Each row has a name. Each piece below is followed by the name of the row it came from, unless a question asks for something else. Each question is about the rows just above it. Places in a row count from 1.

Columns, left to right: X G S K A J P R
Zet: [167 184 179 162  71  58  79 107]
Modo: [183 163 179 162 130 115 105  86]
porob: [118 118 124 135 136 129 120 110]
Nazaz: [100 131 159 180 178 160 129  99]
bosub: [153 142 120  91  85  97 114 149]
Degav: [163 183 178 148 120 101  99 117]
zoda: [147 157 142 122 100  90  90 108]
nefa: [107 103  61 121 136 150 144 141]
sunu: [110 111 129 130 153 143 123  91]
pem: [136 114 113 101 116 126 140 162]
Which row holds [142 122 100  90  90]?
zoda
[ 61 121 136] is in which row?
nefa
Which column holds this, read top down? [129 160  97]
J
which: [184 179 162  71  58  79]
Zet
Which column holds [183 118 100 153] top down?
X
which: [163 183]
Degav
Which column holds [184 163 118 131 142 183 157 103] top down?
G

Columns, left to right: B W C M F V U Z
Nazaz: [147 147 134 152 116 128 143 135]
Degav: [135 153  86 129  60 120 134 129]
Modo: [120 114 128 117 110 119 113 110]
sunu: [120 138 132 115 152 137 121 143]
bosub: [147 147 134 152 116 128 143 141]
Zet: [135  86 129  60 153 120 134 159]
Which row holds [135  86 129  60 153 120 134 159]?
Zet
The row with [135  86 129  60 153 120 134] is
Zet

Columns, left to right: Q D Y H
Zet: [ 77 197  90 101]
Nazaz: [136 132 115 104]
Vezev: [116 181  78 115]
bosub: [116 181  74 119]
Lafa: [140 153  86 141]
Degav: [136 132 115 135]
Modo: [153  83 141 127]
Which row holds [153  86 141]?
Lafa
Row and place where [ 83 141] starts:
Modo, 2

Columns, left to right: fimu vulek satuk bifal pazir led zil pover gipo zim
Vezev: [134 124 171 131 145 200 173 138  97 105]
Nazaz: [180 124 185 131 145 206 176 138  89 105]
sunu: [ 87 124 171 195 131 206 173 190 141  47]
pem: [134 124 171 131 145 206 173 138  97 105]
zoda: [134 124 171 131 145 191 173 138  97 105]
Modo: [145 171 131 138 134 173 200 124  97 105]
Where does [134 124 171 131 145 200 173 138] start? Give its row and place.
Vezev, 1
which: [124 171 131 145 191 173 138]
zoda
Which column holds [ 89 141] top down?
gipo
Row and place where [206 173 190] starts:
sunu, 6
which: [134 124 171 131 145 200 173 138  97]
Vezev
[131 145 145 134] is in which column, read top down?
pazir

Columns, left to right: Zukin nul Vekud fota Benev Kopot Vomog fum motak
nefa: [100  65 145 116 132 124 105 118 182]
Degav: [ 90  74 132 126 137 116 113 137 164]
pem: [ 99 102 112 126 148 127 138 135 132]
bosub: [123 113 112 138 127 126 148 110 172]
Lafa: [ 90 132 132 126 137 116 113 137 164]
porob: [130 116 131  92 107 135 117  89 156]
Nazaz: [ 99 131 116 117 117 112 124 135 135]
The row with [131 116] is
Nazaz
which: [ 90 132 132 126 137]
Lafa
[112 126 148 127 138] begins in row and place
pem, 3
Row and place where [113 112 138 127 126 148] starts:
bosub, 2
Which column holds [137 148 127 137 107 117] top down?
Benev
Where do [ 90  74 132 126 137 116 113 137 164] appear?
Degav

Columns, left to right: vave rivu Ligu gabob taka fuv pedul
porob: [155 182 161  83 194 157  62]
bosub: [118 103 120 149  70 142 165]
sunu: [105  85 120 165  88 152 182]
nefa: [170 200 190  55 214 167  44]
Nazaz: [115 107 126 146 108 140 163]
Degav: [113 106 104 154 111 127 155]
Lafa: [119 149  70 178  74 148 196]
pem: [152 143 111 110 131  89 104]
Modo: [168 199 180  61 214 163  44]
zoda: [ 88  78  70 109 150 196 208]
Zet: [118 103 120 149 101 142 165]
Vezev: [ 74  66 109 196  70 150 208]
Where does [109 196  70 150 208] start? Give its row and place.
Vezev, 3
[120 149  70] is in which row?
bosub
[182 161  83 194] is in which row?
porob
Which column holds [161 120 120 190] top down?
Ligu
[118 103 120 149 101 142 165] is in which row?
Zet

Columns, left to right: T L E N
Nazaz: [139 126 156 132]
porob: [110  75 153 155]
Lafa: [118 130 102 125]
Vezev: [128 125 130 129]
sunu: [128 127 126 132]
pem: [101 106 125 138]
Modo: [ 76 130 194 129]
nefa: [126 130 134 133]
Zet: [130  76 194 137]
zoda: [121 129  95 129]
bosub: [122 129 112 126]
Degav: [128 127 126 127]
The row with [128 125 130] is
Vezev
Row and place where [130  76 194] starts:
Zet, 1
[101 106 125] begins in row and place
pem, 1
Which column holds [155 125 129 132 138 129 133 137 129 126 127] top down?
N

Columns, left to right: mozu nasob Neneg subi Fidem Nufo
nefa: [153  69 188 157  70  81]
Vezev: [157  77 186 139  64 102]
sunu: [170  78 189 153  68  83]
porob: [159  81 187 144  67  95]
Lafa: [120 124 126 109 119 150]
Zet: [157  77 102 141 168 113]
Degav: [157  77 186 139  76  81]
zoda: [111 156 109 134 160 120]
Which row holds [153  68]?
sunu
Which row holds [157  77 186 139  76  81]?
Degav
The row with [134 160] is
zoda

Columns, left to right: Peli sal luk kune teg zulin Dur zefu rurud Zoz
pem: [113 102 177 128 119 140 149 139 130 151]
nefa: [113 102 177 118 104 132 152 152 170 158]
Nazaz: [130 122 123 130 119 128 140 139 151 149]
Which row holds [132 152 152 170]?
nefa
Where does [170 158] start? Give its row and place.
nefa, 9
The row with [123 130] is
Nazaz
Which column holds this, read top down? [177 123]
luk
[130 119 128 140 139 151 149] begins in row and place
Nazaz, 4
Where does [130 151] start? Give its row and place.
pem, 9

Columns, left to right: relom lafum veli pedu
Nazaz: [116  78 118 115]
Degav: [ 78 135 116 126]
Vezev: [ 78 116 135 113]
which: [ 78 116 135]
Vezev
Which column holds [126 113] top down?
pedu
Which row holds [ 78 135 116]?
Degav
Where does [ 78 116] start? Give its row and place.
Vezev, 1
Which column holds [116 135] top down?
veli
Which column holds this, read top down? [135 116]
lafum

Columns, left to right: mar rura pesen giten Kazi tif kel
Nazaz: [128 128  59 107  94 101 121]
zoda: [131 155  94  92 128 143 103]
Degav: [130 118 190 123 163 127 131]
Lafa: [130 124 192 119 165 119 135]
pem: [126  97  65 128  92 143 103]
Where does [ 97  65 128  92] start? Give its row and place.
pem, 2
which: [ 94  92 128 143]
zoda
Where does [118 190 123 163] start? Give its row and place.
Degav, 2
which: [128  92 143 103]
pem
[190 192  65] is in which column, read top down?
pesen
Which column holds [ 94 128 163] top down?
Kazi

Columns, left to right: Rava tizig vered vila fupep vugi kineg
porob: [123 142 130 123 135 179 119]
bosub: [114 148 132  65 133 159  97]
Lafa: [ 48 204 145 105 127 128 218]
sunu: [ 96 197 152  45 146 100 192]
Modo: [206 145 105 127 128 218  86]
Degav: [196 152  45 146 173 130 133]
Vezev: [ 90 176 171  51 155 107 153]
The row with [ 96 197 152  45 146 100 192] is
sunu
Where does [204 145 105 127 128 218] start? Give its row and place.
Lafa, 2
Which column holds [130 132 145 152 105  45] top down?
vered
Which row holds [206 145 105 127 128 218  86]?
Modo
Where do [197 152  45 146] appear?
sunu

Columns, left to right: zova suf Zavi Pepi fir nalu
bosub: [120  70 116 163 129 170]
pem: [122  98 137  52 100 105]
Zet: [120  70 116 176 139 105]
Vezev: [120  70 116 155 129 170]
porob: [124 107 115  89 129 101]
sunu: [146 171 144 141 140 151]
Modo: [131 148 142 174 132 180]
Lafa: [121 167 129 112 141 134]
zoda: [158 202 148 115 121 109]
Which column holds this, read top down? [116 116 115]
Zavi
Which column holds [124 146] top down?
zova
Which column holds this, read top down? [ 70 107 171 148]
suf
Which column holds [129 129 140 132 141 121] top down?
fir
[141 140 151] begins in row and place
sunu, 4
which: [129 101]
porob
which: [116 155 129]
Vezev

Columns, left to right: tivar fomok Popob pagas tuta dobez Lasu seka zaga Tet
bosub: [121 159 116 142  96 165 132 153 131 125]
Modo: [121 159 116 142  96 165 121 160 120  97]
pem: [121  55 116 142  96 165 121 160 120  97]
Which row holds [121  55 116 142  96 165 121 160 120  97]?
pem
The row with [121 159 116 142  96 165 121 160 120  97] is
Modo
Which column holds [131 120] top down?
zaga

Columns, left to right: Paluv lunud mikig kek Runev Tol
zoda: [120 156 115 139 131 147]
Vezev: [114 137 163 146 114 104]
porob: [119  69 110  48 184 165]
Lafa: [132 140 114 142 130 119]
Modo: [118 124 151 151 135  96]
Degav: [134 119 142 115 115  82]
bosub: [168 163  88 141 120 105]
sunu: [116 124  69 134 129 208]
Which column holds this, read top down? [ 69 140 124 119]
lunud
Which column holds this, read top down? [120 114 119 132 118]
Paluv
which: [140 114 142 130]
Lafa

Columns, left to right: duv Loma Mik Dilif Muv bodu Zif
zoda: [135  92 152 143 142  52 136]
bosub: [187  65  43 117 156 168 159]
nefa: [119 119 128 126 148 143 138]
Modo: [155  90  83 150 153 165 154]
porob: [178  92  52 152 136 143 142]
Zet: [119 127  43 160 156 168 159]
Where do [ 43 160] appear?
Zet
[119 128] begins in row and place
nefa, 2
[ 43 128  83  52] is in which column, read top down?
Mik
which: [148 143]
nefa
Which row holds [128 126]?
nefa
Where does [128 126 148 143] start? Give its row and place.
nefa, 3
[ 92  52 152 136 143 142] is in which row?
porob

Columns, left to right: Suzo Zumam Sut bet lele fef
Modo: [ 92  75 104  98 102 128]
zoda: [131  43  99  87  90 122]
Vezev: [ 75  92 112 176 105 143]
pem: [154 199  96 172  77 152]
Which column holds this, read top down? [ 92 131]
Suzo
which: [ 92 112 176 105]
Vezev
Which column holds [122 143] top down?
fef
Where does [ 75  92 112 176 105] start? Give its row and place.
Vezev, 1
Which column holds [102  90] top down?
lele
which: [92 75]
Modo
Which column holds this, read top down? [122 143 152]
fef

Columns, left to right: Fovoz ponu povez bug Bot boten
sunu: [111 108  91 114 118 151]
Vezev: [131 162 111 115 122 149]
Zet: [155 101 113 131 162 132]
Lafa: [155 131 162 113 132 101]
[131 162 113] begins in row and place
Lafa, 2
Row and place where [131 162 113 132 101] starts:
Lafa, 2
which: [115 122 149]
Vezev

